In the data rows, the value 50 means zero.
Some points:
[74 41 64 64 39 47 44 66 60 76 46 75 37 50 57 47 78 57 41 58 50 59 46 44 60 64
 59 53 68 76 55 38 54 39 45 50 47 46 64 46 66 66 61 59 64 65 28 89 45 51 53 50
 48 49 33 72 21 40 42 52 63]
[53 64 32 59 41 52 37 49 49 43 68 46 60 32 77 74 41 66 48 56 37 48 41 46 60 40
 52 53 41 60 45 47 60 81 72 52 64 54 41 50 54 43 46 41 59 70 37 71 55 59 70 35
 73 42 59 68 64 20 58 50 65]
[72 43 40 32 45 21 45 70 44 53 65 31 43 29 19 40 33 41 55 33 46 52 43 64 34 24
 60 69 58 57 57 62 37 58 37 49 54 53 53 43 39 67 56 62 32 60 56 66 38 54 23 44
 45 28 63 43 29 50 56 38 40]
[28 43 58 76 28 59 50 66 41 56 42 44 61 45 31 59 58 54 40 68 78 24 36 75 75 66
 69 41 48 41 68 51 72 51 61 62 65 48 44 63 46 69 23 49 48 48 38 52 72 41 71 31
 46 52 55 65 51 55 39 30 35]
[26 24 34 56 70 70 31 41 35 67 59 54 48 45 55 52 54 38 42 14 49 37 48 59 42 36
 33 46 29 54 62 61 66 46 61 32 45 61 51 48 37 53 46 73 51 66 34 27 14 66 53 63
 60 59 53 51 42 61 58 48 33]
[41 32 28 46 52 57 76 20 31 57 62 43 54 58 62 47 60 41 70 77 39 51 43 52 50 40
 45 56 47 67 45 44 35 32 52 68 34 61 34 31 46 71 44 55 54 45 40 34 59 51 48 45
 51 25 71 51 43 33 59 76 21]
[60 66 54 60 46 51 71 33 27 57 49 17 36 40 34 56 37 41 50 58 57 78 73 60 37 73
 51 35 35 40 56 62 69 54 57 45 51 34 43 77 78 66 68 36 50 49 59 34 28 45 46 46
 65 45 49 50 37 41 54 68 69]
[72 63 49 51 57 63 34 37 54 43 43 38 57 67 42 67 44 59 54 50 42 71 66 36 49 53
 54 49 50 53 63 46 67 57 38 72 44 87 38 35 34 69 50 81 80 14 71 59 47 66 35 64
 46 64 50 44 48 55 36 46 38]
[34 55 36 67 53 38 25 51 27 50 45 28 42 47 45 25 61 28 40 36 46 41 88 28 49 74
 37 41 80 55 25 59 43 76 61 75 57 52 54 47 53 52 42 38 43 54 39 57 69 37 53 52
 45 55 44 43 55 59 63 53 49]
[37 46 50 39 48 49 54 60 57 68 51 40 48 77 42 40 54 69 62 46 40 49 19 68 51 35
 22 49 18 35 58 49 57 57 44 51 72 42 45 46 57 63 58 39 57 53 47 73 76 41 24 44
 69 39 18 63 56 67 61 38 49]
[50 41 47 35 77 44 41 43 57 22 32 64 52 38 68 61 39 65 21 62 50 34 48 29 38 73
 68 46 27 63 63 52 60 46 35 53 70 27 53 51 61 59 20 31 56 47 29 75 56 66 40 47
 62 45 50 44 53 60 51 50 45]
[61 52 61 36 57 29 43 35 69 59 58 76 48 44 31 29 41 57 54 48 54 46 40 51 81 33
 56 42 45 46 53 39 33 61 73 69 69 44 74 56 67 56 49 49 56 49 41 35 44 53 64 42
 92 55 33 38 61 24 36 34 29]
[34 65 41 49 42 58 32 24 39 63 47 56 65 48 39 36 76 52 64 68 37 55 40 51 51 36
 53 57 53 50 42 39 25 57 26 32 31 62 15 43 60 61 35 66 65 62 46 42 29 51 35 51
 62 33 50 33 58 73 47 38 72]
[37 39 53 42 9 44 57 30 61 60 45 65 50 45 66 57 26 77 42 31 45 42 53 57 50 61
 39 22 58 48 72 36 32 60 48 32 69 65 42 57 70 54 43 50 25 43 39 64 60 61 64 64
 33 23 47 51 39 31 35 47 52]
[49 26 45 38 41 50 68 54 57 27 42 34 55 39 59 46 47 50 81 80 40 58 75 66 26 64
 50 56 46 65 44 32 67 62 56 46 44 43 55 56 45 38 61 43 55 53 45 43 39 62 61 57
 24 66 42 44 53 60 73 15 44]
[55 63 81 42 62 68 39 48 48 26 42 71 58 49 62 36 23 33 62 55 58 48 38 46 62 32
 30 46 65 64 48 55 57 33 62 57 47 77 32 67 65 60 61 20 59 83 42 58 37 29 13 50
 15 53 58 59 52 48 38 57 39]
[58 56 50 76 63 71 67 46 34 34 61 53 39 44 20 39 45 50 61 42 56 53 61 54 41 46
 57 54 28 46 53 44 18 49 58 42 64 56 57 34 36 12 33 28 64 49 48 54 59 52 44 56
 27 76 49 48 39 42 46 48 62]
[31 37 23 42 66 62 63 57 68 46 52 39 71 57 51 54 46 58 29 35 57 61 74 61 58 74
 52 75 58 51 66 38 30 33 49 34 25 58 63 76 60 36 80 50 54 51 51 62 64 34 40 53
 53 60 39 39 66 48 44 59 56]
[37 57 79 68 69 32 63 40 49 73 26 40 33 60 64 76 59 52 61 72 36 42 34 53 30 73
 42 50 50 67 52 36 28 87 61 42 62 52 71 28 28 47 65 62 39 66 53 47 46 34 25 48
 57 70 67 48 56 52 22 52 34]
[56 71 25 40 55 44 47 49 54 58 50 36 40 50 56 61 47 72 64 53 68 24 46 52 66 60
 36 70 63 39 28 74 51 52 26 60 43 24 40 45 34 61 62 40 71 49 53 36 43 39 56 80
 58 55 53 61 28 51 58 47 45]
[51 73 45 54 51 71 53 66 63 43 25 50 65 55 68 28 40 13 47 55 53 34 59 57 41 38
 68 49 42 57 34 37 53 73 47 24 48 47 54 26 56 44 62 55 37 26 75 37 55 41 62 36
 50 47 32 48 26 42 45 42 40]
[34 55 67 27 30 60 49 57 73 46 70 44 63 47 37 48 51 53 36 64 50 37 85 45 39 43
 35 65 56 40 61 60 51 57 65 45 43 29 70 37 45 58 41 68 58 61 66 28 56 72 35 44
 32 67 53 58 37 56 41 49 76]
[71 45 41 31 65 42 54 54 63 38 38 56 55 60 58 57 63 30 34 45 37 44 35 73 28 32
 45 25 45 47 67 57 34 46 63 69 75 58 46 58 62 50 39 60 72 52 34 51 50 28 81 58
 46 39 44 71 50 59 36 45 81]
[35 45 62 51 63 40 41 40 47 18 58 75 51 57 54 40 62 45 58 41 82 60 53 53 38 63
 42 67 46 55 63 48 52 66 39 76 41 37 49 46 30 44 80 47 30 40 59 49 33 50 71 23
 31 44 46 35 59 43 56 54 67]
[63 61 36 77 50 49 62 55 87 40 40 76 56 24 50 50 65 19 90 32 60 72 57 38 38 53
 64 30 65 4 90 35 53 45 32 48 29 52 67 53 33 64 65 36 37 76 54 55 92 73 53 73
 62 45 79 66 70 55 73 64 45]
[40 48 49 10 78 56 70 58 47 79 45 38 30 30 54 49 71 30 52 42 71 50 35 39 69 54
 57 39 62 61 45 28 51 59 52 35 74 66 50 56 52 46 44 62 62 34 65 51 52 64 55 52
 21 66 46 44 67 59 65 64 73]
[66 57 65 37 27 67 48 52 49 18 51 52 43 30 44 68 83 55 47 57 43 70 35 49 67 34
 20 34 43 68 51 53 54 49 67 34 54 37 65 74 37 54 42 55 50 36 38 59 79 46 67 58
 50 27 43 20 40 55 49 38 43]
[54 56 52 44 45 41 66 46 52 51 72 53 45 63 59 60 75 58 53 22 23 35 24 56 36 51
 54 57 78 42 74 50 80 37 58 66 56 53 47 54 59 50 27 32 56 43 55 54 49 41 51 40
 59 64 44 35 57 31 55 21 48]
[43 71 31 64 57 43 49 56 56 59 56 72 33 50 43 66 40 59 59 72 60 47 67 77 53 39
 51 53 59 67 49 33 65 38 59 70 48 69 64 43 41 22 27 40 31 52 74 29 62 38 40 65
 58 27 38 35 35 67 59 55 86]
[79 35 45 52 55 51 40 69 51 67 72 51 38 52 46 46 48 50 52 50 59 25 37 15 41 55
 42 63 25 56 43 44 41 39 50 52 28 65 47 61 47 70 49 68 31 36 50 23 60 37 46 65
 48 42 68 49 69 31 63 35 65]
[40 58 27 44 30 52 51 47 50 26 64 67 25 93 24 57 51 26 46 56 55 65 56 31 47 48
 49 60 55 61 45 51 52 43 36 50 61 57 48 60 56 32 64 54 37 65 68 40 63 55 61 29
 56 69 52 70 52 59 38 48 48]
[45 52 57 31 53 58 42 63 41 68 47 35 64 58 49 56 42 36 69 46 64 66 62 35 33 39
 50 39 56 52 29 45 44 13 70 43 57 37 43 49 8 49 68 20 30 47 43 48 55 56 48 47
 75 56 44 56 44 50 28 26 67]
[52 44 69 46 49 20 52 45 16 62 45 61 60 66 42 50 47 50 29 45 27 53 66 60 51 55
 48 78 49 49 45 40 54 42 61 25 32 39 38 36 43 43 55 54 60 39 56 34 55 52 54 65
 54 28 48 73 71 53 69 63 42]
[65 55 61 40 54 68 35 46 64 62 50 52 60 38 37 52 78 70 51 45 48 41 31 51 34 60
 52 62 43 51 37 66 70 61 43 58 64 55 54 66 68 7 51 49 37 50 31 54 58 61 57 42
 54 17 40 51 49 62 24 61 30]
[44 62 74 40 63 66 23 57 67 59 65 56 18 34 75 49 39 69 19 59 39 71 49 64 44 56
 64 46 62 31 61 67 47 47 55 58 48 53 32 48 54 45 45 56 45 39 37 62 49 38 62 39
 38 48 53 68 53 64 63 32 27]
[72 16 27 65 53 46 43 55 23 54 49 64 64 52 53 72 50 70 59 58 53 49 46 29 52 35
 52 26 59 24 36 74 38 43 42 39 55 55 66 44 44 50 44 57 54 44 80 31 41 42 46 33
 39 46 39 39 55 49 63 63 29]
[56 37 63 72 51 58 67 76 75 36 55 42 75 54 31 55 33 41 30 57 60 68 51 21 66 33
 31 52 59 44 26 41 46 47 35 66 29 23 23 46 60 37 27 43 39 67 43 63 8 31 45 68
 41 43 61 54 68 37 35 52 48]
[24 53 58 53 57 56 80 71 39 43 32 44 44 65 47 17 42 52 64 52 31 37 54 49 48 54
 64 46 54 46 38 79 49 40 50 71 38 43 51 57 43 37 51 75 57 66 64 72 51 78 60 53
 71 48 61 25 44 34 51 59 69]
[52 66 58 43 56 34 33 58 38 35 66 40 77 57 53 51 66 59 26 38 42 38 30 75 63 53
 49 20 39 51 36 38 38 33 24 53 25 66 51 44 59 46 64 35 45 33 46 33 39 71 52 50
 53 75 81 55 26 46 66 60 48]
[58 24 59 60 59 39 60 13 54 46 57 47 63 59 51 56 43 56 63 45 39 34 49 47 73 20
 71 43 56 66 51 74 56 62 35 38 39 25 29 71 36 37 53 64 26 23 41 36 50 52 32 53
 57 61 57 70 40 64 60 54 62]
[45 50 65 65 51 46 57 43 47 38 54 40 59 46 67 58 43 47 70 28 30 71 65 49 62 49
 66 71 42 42 13 46 52 39 41 60 58 64 72 51 56 66 30 54 21 67 65 42 54 51 65 37
 35 47 35 58 49 75 38 49 56]
[32 74 36 67 28 22 39 44 56 57 58 39 47 37 40 50 49 41 57 72 25 23 51 40 40 39
 50 59 40 51 52 55 49 15 40 38 53 61 61 53 44 56 53 48 55 21 34 64 27 46 49 53
 32 68 38 46 60 46 56 79 36]
Along one direction, these points spread out more than along any other. Take the direction at right angles to it along which they spread out most. Go by this last direction. How far along it is each point below, from 0 to 99? The average is 50, and the first point in the table lies past the average. One standard deviation of the points above along it is 16.
[41 32 28 46 52 57 76 20 31 57 62 43 54 58 62 47 60 41 70 77 39 51 43 52 50 40
 45 56 47 67 45 44 35 32 52 68 34 61 34 31 46 71 44 55 54 45 40 34 59 51 48 45
 51 25 71 51 43 33 59 76 21] : 23
[55 63 81 42 62 68 39 48 48 26 42 71 58 49 62 36 23 33 62 55 58 48 38 46 62 32
 30 46 65 64 48 55 57 33 62 57 47 77 32 67 65 60 61 20 59 83 42 58 37 29 13 50
 15 53 58 59 52 48 38 57 39] : 54
[40 58 27 44 30 52 51 47 50 26 64 67 25 93 24 57 51 26 46 56 55 65 56 31 47 48
 49 60 55 61 45 51 52 43 36 50 61 57 48 60 56 32 64 54 37 65 68 40 63 55 61 29
 56 69 52 70 52 59 38 48 48] : 68
[43 71 31 64 57 43 49 56 56 59 56 72 33 50 43 66 40 59 59 72 60 47 67 77 53 39
 51 53 59 67 49 33 65 38 59 70 48 69 64 43 41 22 27 40 31 52 74 29 62 38 40 65
 58 27 38 35 35 67 59 55 86] : 64
[50 41 47 35 77 44 41 43 57 22 32 64 52 38 68 61 39 65 21 62 50 34 48 29 38 73
 68 46 27 63 63 52 60 46 35 53 70 27 53 51 61 59 20 31 56 47 29 75 56 66 40 47
 62 45 50 44 53 60 51 50 45] : 51
[56 71 25 40 55 44 47 49 54 58 50 36 40 50 56 61 47 72 64 53 68 24 46 52 66 60
 36 70 63 39 28 74 51 52 26 60 43 24 40 45 34 61 62 40 71 49 53 36 43 39 56 80
 58 55 53 61 28 51 58 47 45] : 32
[28 43 58 76 28 59 50 66 41 56 42 44 61 45 31 59 58 54 40 68 78 24 36 75 75 66
 69 41 48 41 68 51 72 51 61 62 65 48 44 63 46 69 23 49 48 48 38 52 72 41 71 31
 46 52 55 65 51 55 39 30 35] : 56
[44 62 74 40 63 66 23 57 67 59 65 56 18 34 75 49 39 69 19 59 39 71 49 64 44 56
 64 46 62 31 61 67 47 47 55 58 48 53 32 48 54 45 45 56 45 39 37 62 49 38 62 39
 38 48 53 68 53 64 63 32 27] : 48
[72 63 49 51 57 63 34 37 54 43 43 38 57 67 42 67 44 59 54 50 42 71 66 36 49 53
 54 49 50 53 63 46 67 57 38 72 44 87 38 35 34 69 50 81 80 14 71 59 47 66 35 64
 46 64 50 44 48 55 36 46 38] : 39
[37 39 53 42 9 44 57 30 61 60 45 65 50 45 66 57 26 77 42 31 45 42 53 57 50 61
 39 22 58 48 72 36 32 60 48 32 69 65 42 57 70 54 43 50 25 43 39 64 60 61 64 64
 33 23 47 51 39 31 35 47 52] : 53
[24 53 58 53 57 56 80 71 39 43 32 44 44 65 47 17 42 52 64 52 31 37 54 49 48 54
 64 46 54 46 38 79 49 40 50 71 38 43 51 57 43 37 51 75 57 66 64 72 51 78 60 53
 71 48 61 25 44 34 51 59 69] : 59
[52 44 69 46 49 20 52 45 16 62 45 61 60 66 42 50 47 50 29 45 27 53 66 60 51 55
 48 78 49 49 45 40 54 42 61 25 32 39 38 36 43 43 55 54 60 39 56 34 55 52 54 65
 54 28 48 73 71 53 69 63 42] : 31
[56 37 63 72 51 58 67 76 75 36 55 42 75 54 31 55 33 41 30 57 60 68 51 21 66 33
 31 52 59 44 26 41 46 47 35 66 29 23 23 46 60 37 27 43 39 67 43 63 8 31 45 68
 41 43 61 54 68 37 35 52 48] : 50
